In the data rows, 128 means zero.
The table, row by row:
[139 148 114  82 156 104 109 151 152  98 158 117 122 125 150 145]
[157 159 140  77 154  94  99 153 144  80 154 125 104 131 152 154]
[113  54 138 202  99 172 160 114  66 170 113 173 119 136 113  72]
[147 166 149  82 159 104 104 146 140  95 153 112 143 118 153 156]
[152  57 166 203 186 136 118 184  36 109 159 188  89 173 170  90]
[109  44 136 219 104 175 128 101  73 171 117 167 126 117  95  73]
[132  50 169 205 163 136 128 160  44 115 173 182  84 168 170  97]
[146  40 153 207 159 120 124 161  36 120 156 181  67 164 174  82]
[134 165 134  70 169  91  98 154 150  93 142 114 121 138 164 153]
[135 156 115  86 152 116 116 150 155  86 135 132 129 143 155 163]
[150 163 132  81 153 103  88 163 151  95 148 129 116 116 152 179]
[103 156 102  97  84 132 153  88 180 163  86  79 169  90  89 140]
[108 152  96 100 100 140 136  87 173 158 103  96 175  93  98 143]
[ 94 171 100  85  86 151 137  62 170 163  99  94 164 101  82 131]
[141 153 137  88 168  95 117 151 152  99 153 114 121 125 141 171]
[156  36 165 219 177 135 130 173  47 107 161 198  98 156 166  85]
[152  58 180 206 160 129 128 168  50 112 152 189  85 163 177  81]
[108 178 104  94  82 130 136  90 153 153  88 107 162 107  77 137]
[148  38 162 209 170 130 125 187  35 109 144 195  68 169 180  96]
[138 170 149 102 159 108 112 160 150 100 150 109 107 138 137 153]
[157  43 166 216 168 120 130 167  41 100 161 176  68 156 182  81]
[144 167 145  94 152 113 107 145 151  97 141 121 102 146 143 163]
[115 153  97 112  98 136 141 101 179 160 103  83 169 106 109 148]
[148 164 130  88 160 112 110 153 150  79 141 101 120 135 180 161]
[119  47 123 209 108 177 148 107  68 157 118 160 113 134 100  87]
[134 156 121  86 155  97 113 135 141  93 147 121 124 117 137 149]
[107 168 117 100  79 129 135 100 191 173 106  91 163  98  89 137]
[116 182 113 105 100 149 140  94 174 165  99  91 172 103  88 148]
[ 93 167 103  79  73 136 150 113 179 149  89  92 168  94  79 144]
[157  41 168 208 174 142 119 177  39 109 141 212  68 183 164  84]
[113  55 144 211 111 162 142 118  80 184 100 177 121 138 101  61]
[131 166 133  98 166  98 114 160 143  90 155 100 120 128 149 168]
[146 176 129  80 146 105 100 163 150  94 133  99 110 131 165 165]
[111 164  93 110  81 126 136  87 194 146 113  97 172 100  99 132]
[150  49 173 211 179 123  99 171  40 114 168 191  73 176 180  94]
[107 152  93  86  82 130 133  88 172 153 100  83 184 109  85 128]
[136 163 126  90 156  93  98 144 159 101 150 120 108 148 152 181]
[142 144 128  78 175 117 107 148 134  91 141 120 110 137 150 142]
[155 166 137  87 176 103 108 158 163 105 146 102 118 133 166 150]
[147 180 127  94 142 101 110 139 152  88 158 115 124 135 150 168]
[150  56 171 204 156 119 109 157  55  97 155 200  72 155 183  94]
[133  46 145 211 116 178 153 103  71 159 117 189 128 127 110  79]
[112 162  98  95  94 140 132  97 174 162 102  96 170  87  93 136]
[112  31 131 209 113 181 157 103  68 151 122 156 114 147 114  85]
[151  40 156 202 165 124 136 163  31 104 163 196  83 167 182 100]
[151  66 165 204 169 119 126 167  42 105 153 197  74 169 159 103]
[137 157 125  89 164 109 111 174 161  85 146 105 122 128 162 155]
[107 177 102 101 103 141 138  90 162 151 104  88 172 110  97 136]
[124  54 131 201 106 170 146 103  72 178 132 179 138 145 109  72]
[155 171 124  93 170  97 119 144 154 105 149 122 111 141 155 170]
[120  58 135 217 109 171 132 112  79 171 108 160 139 138 111  65]
[ 90 164  97  90  87 143 148  90 167 161  88  86 172  99  96 135]
[101 155  93 102  93 146 135  89 165 136 106  84 164  98  90 145]
[105  59 111 217 113 181 154  91  70 161 110 172 134 137 104  75]
[144 156 139  81 169 101 102 149 140 103 145 119 110 143 151 172]
[106 169 104  91  95 140 152  92 177 156 100  83 171  97  85 146]
[140 167 115  86 142 107 122 143 155  94 138 122 115 146 161 160]
[151  40 175 194 181 146 132 159  38 115 166 202  71 175 177 101]
[139 183 151  82 158 107 106 158 137  93 138 123 112 131 155 182]
[122 173 135  86 152  92 111 142 159  85 154 116 106 125 162 166]
[167 157 120  79 155  86 112 153 150  94 147 121 109 120 168 180]
[111 172 103  74  83 131 144  84 178 143 102  96 166 109  87 132]
[122 148  99 108  85 125 137 105 174 135 115  99 171  91  77 148]
[120  43 150 215 101 149 137 114  76 169 102 180 125 130  95  71]
[107 156  92  79  94 139 141  79 163 169 111  93 156  97  96 146]
[138 164 137  73 155 103 112 146 150  93 150 116 128 134 159 161]
[124 157 139  87 155  96 101 148 142 101 143 117 118 142 160 144]
[138  59 164 192 174 137 124 167  42 104 160 179  69 168 160 101]
[113 154 110  94  90 129 151  88 179 153  90  97 165 103  92 136]
[118  47 139 228 118 165 137 121  56 161 106 155 138 141  99  73]
[139  63 175 199 159 129 116 158  40 106 139 193  73 175 168  76]
[147 169 118  90 153 105  94 152 141 108 141 117 115 124 160 163]
[110 134 111  82 101 132 127  95 183 136 105 109 166 112  98 138]
[111  66 135 212  95 167 141 110  55 165 112 165 124 134 108  76]
[141 183 128  96 158  94 111 137 150 103 162 124 114 125 179 163]
[124  41 134 211 102 177 159 116  61 180 116 170 127 140 115  75]
[142  64 153 209 156 127 122 175  36 104 158 186  66 158 157  96]
[ 95 173  99 112  79 141 141 103 168 159  95  96 176  94  92 155]
[143 164 148  90 147 109 123 153 160  87 156 109 125 140 153 151]
[152  65 169 206 168 149 110 169  40 108 147 203  64 174 167  78]
[136 179 136  74 154  95 118 154 152  80 146  95 117 130 149 154]
[101 170 107  79  81 140 152  91 178 150  94  93 179 101  91 136]
[107 161  99 100  93 142 131 110 166 158 108  88 144  82 103 148]
[120  61 125 219 105 165 159 116  49 168 113 159 116 140 110  80]
[141 169 141  90 146 105 112 148 153  97 152  92 113 134 159 152]
[130 170 129 101 160 107 114 147 148 102 141 129 114 129 154 150]
[112 161 114  86  95 134 135  94 167 158 102  87 174  96  77 136]
[131  58 137 235 107 180 137 118  53 160  98 161 127 138 100  65]
[105  45 129 229 109 182 146 105  78 173 116 163 126 138  97  91]
[136  28 172 189 170 132 124 173  51 110 139 179  74 158 173  80]
[147 168 139  89 147 107 117 137 151  95 143 112 114 119 145 147]
[113 158 100  96  98 136 141  87 185 159 106  95 182 102  95 142]
[154 157 126  84 161  88 120 158 165 108 148 120 110 123 144 159]
[172  57 172 209 163 135 120 179  42 105 144 197  69 176 172 105]
[104 172 108  84  91 146 139  92 183 152 102  81 179 110 104 153]
[123  47 133 201  99 155 152 110  67 167 106 167 129 133 106  65]
[135 169 121  81 158 105 109 142 156  92 147  94 120 133 158 164]
[131  57 140 204 100 166 162 120  61 167 119 178 137 132 108  71]
[130 179  91 112  91 149 137  99 159 159 100  92 178 100  81 130]
[136  43 127 211 106 179 160 102  60 170 117 169 112 145  97  70]
[160  45 175 226 154 141 124 155  49 108 148 188  64 172 174  89]
[145  52 149 195 157 128 126 173  44 106 142 192  61 165 166  92]
[161 180 131  79 161  98 123 143 165 107 167 126 112 148 150 158]
Behind each row are 2 hidden switches, each 1 (on) or 0 (off), listed from the one that spreads the rows most. In the first row of the table, all of them are off.
Further rows, each followed by whether each switch is on (1) or off (0), in that order:
[129  47 124 218 100 171 154 106  65 165 103 170 119 142  92  74] -> 1 1
[134 160 133  89 149 110 119 157 140  93 149 124 125 139 144 167] -> 0 0
[155 155 151  93 163 107 102 150 155 104 140 112 126 125 173 150] -> 0 0
[ 95 157  98 100  82 149 143  95 166 161  96 100 160  95  90 137] -> 0 1
[104 155 106  84  89 137 127 110 170 144 102  71 169 102  81 131] -> 0 1
[148 169 133  87 155  98 120 161 145  93 160 120  99 131 160 167] -> 0 0
[114 167 102 104 113 139 138 100 165 147  87  85 144  94  87 134] -> 0 1
[107 151  97  88  83 128 140 114 164 162  89  99 170  99 103 137] -> 0 1
[112 155  97  87  90 139 127  96 170 148 108  85 181  97  98 136] -> 0 1
[141 159 148  89 153  99 121 145 151 119 142 112 120 132 161 146] -> 0 0
[104 161 113 107  91 127 144 104 168 152 116  90 173  93  77 129] -> 0 1
[105 178  88 102  92 149 132  90 180 166  99  88 163  85  78 153] -> 0 1
[148 160 139  90 160 110 118 154 153  91 138 113 107 126 138 145] -> 0 0
[135 169 133  97 150 102 110 144 147  91 146 113 100 135 169 165] -> 0 0
[151 173 122  89 154 103 109 157 143  91 141 102 119 145 152 162] -> 0 0
[134 162 119 102 156 110 109 150 142  93 137 114 110 129 136 164] -> 0 0
[152 151 111  85 149 106 110 153 150  92 162 110 115 142 143 164] -> 0 0
[128  54 135 215  92 169 134 119  65 155 110 169 128 127 113  66] -> 1 1
[137 187 133  90 159 100 115 144 161 101 142 113 139 128 158 166] -> 0 0
[117 164 103 106  81 145 133  93 170 153 110  78 178 101 100 136] -> 0 1
[148 167 129  87 150  98 112 150 143 101 140 122 113 126 170 150] -> 0 0
[135 169 133  82 163 109 104 146 159 103 155 117 104 143 154 158] -> 0 0
[110 162  88  87  94 135 138 117 192 155  87  98 169  98  91 144] -> 0 1
[106 157 111  74  93 143 131  94 176 153  99  88 153 100  84 130] -> 0 1
[105 167 111 106  71 136 133  88 176 151  95  89 154  95  81 144] -> 0 1
[130 172 140  94 153 105 121 141 170  92 139 110 120 137 150 156] -> 0 0
[138 160 128  90 141 102 112 152 132  79 155 119 115 137 140 149] -> 0 0
[107 175 106  87  98 138 142 101 188 149  90  90 165  84  81 144] -> 0 1
[156  47 156 192 171 128 134 158  31  95 169 200  62 178 163  80] -> 1 0
[147 172 138  95 161  95 139 152 154  83 158 114 106 126 140 165] -> 0 0
[104 160 108  91  86 146 139 110 165 147 100 111 172 104  80 132] -> 0 1
[117 167  94 104 101 140 144  99 179 143 103  83 170  99  89 142] -> 0 1
[118  49 136 199 106 173 142  98  67 157 117 167 119 127  97  73] -> 1 1
[118 173 132  87 155 105 116 160 154  92 131 117 102 152 150 160] -> 0 0
[140 163 140  84 140  95 116 146 149 110 148 113 120 140 156 146] -> 0 0
[107 169  98  93  90 143 138  87 177 155  97  92 160 108  97 110] -> 0 1
[163  40 168 199 169 137 122 175  29  98 151 204  76 169 152 100] -> 1 0
[127  52 150 216 109 161 149 119  61 170  99 190 122 137 111  74] -> 1 1
[106 160 101  91  90 144 133  98 168 163 105  99 148  99 101 141] -> 0 1
[117 151 101  97  91 133 146  96 170 149  86  88 165  93 104 131] -> 0 1
[117 148  91  99  81 140 139 106 182 156  93  97 174 115  88 150] -> 0 1
[114  44 133 211 112 187 150 103  75 172 103 154 133 148 100  83] -> 1 1
[140 167 131  92 149  82 108 152 159 105 156 111 115 125 165 173] -> 0 0
[101 150 107  89 109 123 126  87 189 143  98  89 161  90  84 121] -> 0 1
[148  38 160 201 168 130 117 176  45  99 165 201  65 172 172  94] -> 1 0
[111 157  80  89  96 138 134  85 192 173 113 102 171 102  83 151] -> 0 1
[141 164 140  79 156 103  91 144 169  99 158 106 112 135 145 146] -> 0 0
[131 175 139  90 151 100 124 139 139  96 151 116 114 139 161 152] -> 0 0
[113 146 109  89  82 129 142  78 201 149 118  82 169 108  82 143] -> 0 1
[129  42 133 211  97 162 151 100  54 180 119 159 122 134 109  93] -> 1 1
[110 152 106  91  92 137 130 105 188 154  95  90 173  99  95 140] -> 0 1
[121  61 138 217 110 176 143 114  62 173 109 158 119 127 100  70] -> 1 1
[148 163 132  81 155  87 122 142 154 100 149 115 117 138 163 158] -> 0 0
[140 143 133  91 150  96 121 163 153  92 154 118 118 147 167 157] -> 0 0
[120 166 106 115  93 132 133  97 173 151 108  90 183 110  93 148] -> 0 1
[128 158 146  70 148  86 117 165 155  95 143 130 127 120 148 157] -> 0 0
[150 169 129 104 162  97 114 142 147  90 146 125 115 131 147 162] -> 0 0
[112  68 135 225 105 163 155 120  76 156 109 179 124 138  98  82] -> 1 1
[149  48 179 192 158 117 114 172  46 114 163 206  76 174 158 106] -> 1 0
[132  62 136 233 111 163 142 126  76 160 124 187 137 138 119  63] -> 1 1
[121 186 143  67 156  93 124 145 158 100 136 109 118 140 148 151] -> 0 0
[137 176 146  91 160 105 112 153 162  89 148 112 106 142 144 166] -> 0 0
[123  51 137 207 100 170 152  87  69 163 104 173 132 132  93  78] -> 1 1
[146  53 158 207 177 142 123 168  50 120 140 194  84 182 171  98] -> 1 0
[119  62 142 210  96 167 147 111  65 163 102 162 126 139 117  78] -> 1 1
[104 151  90 108 111 146 133  89 169 161  94  77 165 108  96 153] -> 0 1
[104 159  90  93  77 134 143  92 171 170  96  95 179 105  78 143] -> 0 1
[101 175 109 101  71 145 120  85 178 151 103  87 159 112 105 145] -> 0 1
[111 177  88  96  93 144 130  90 173 163  88  76 187 116  85 141] -> 0 1
[129 169 139  94 163 101  97 143 143  84 139 113 124 135 152 140] -> 0 0
[145 176 133  86 164  95 117 150 146 111 145 112 127 140 152 155] -> 0 0
[146  66 176 195 174 133 119 176  43 120 157 212  84 165 173  80] -> 1 0
[ 94 165  98  99 112 134 154  84 177 126  94  84 167 103  92 155] -> 0 1
[133 164 130  91 158  92 106 160 151  98 136 115 112 133 170 150] -> 0 0
[107 157 105  95  83 132 141  87 175 146  89 108 163  95 100 142] -> 0 1
[108  40 126 218 110 167 146 111  65 149 100 186 117 155 106  87] -> 1 1
[124  56 124 189 102 176 138 109  73 168 117 150 129 148 100  77] -> 1 1
[158 159 124  94 174 100  94 138 140 100 168 137 111 128 166 176] -> 0 0
[101 156  98  99  87 130 140 106 167 141  96  81 173  99  94 145] -> 0 1
[138 147 136  81 149 108 127 154 139  92 151 126 119 136 160 161] -> 0 0
[116 169  99  96  87 132 149 113 196 140 121  70 175  95  88 137] -> 0 1
[154 159 136  73 150 102 110 153 144  94 151 121 117 125 154 155] -> 0 0
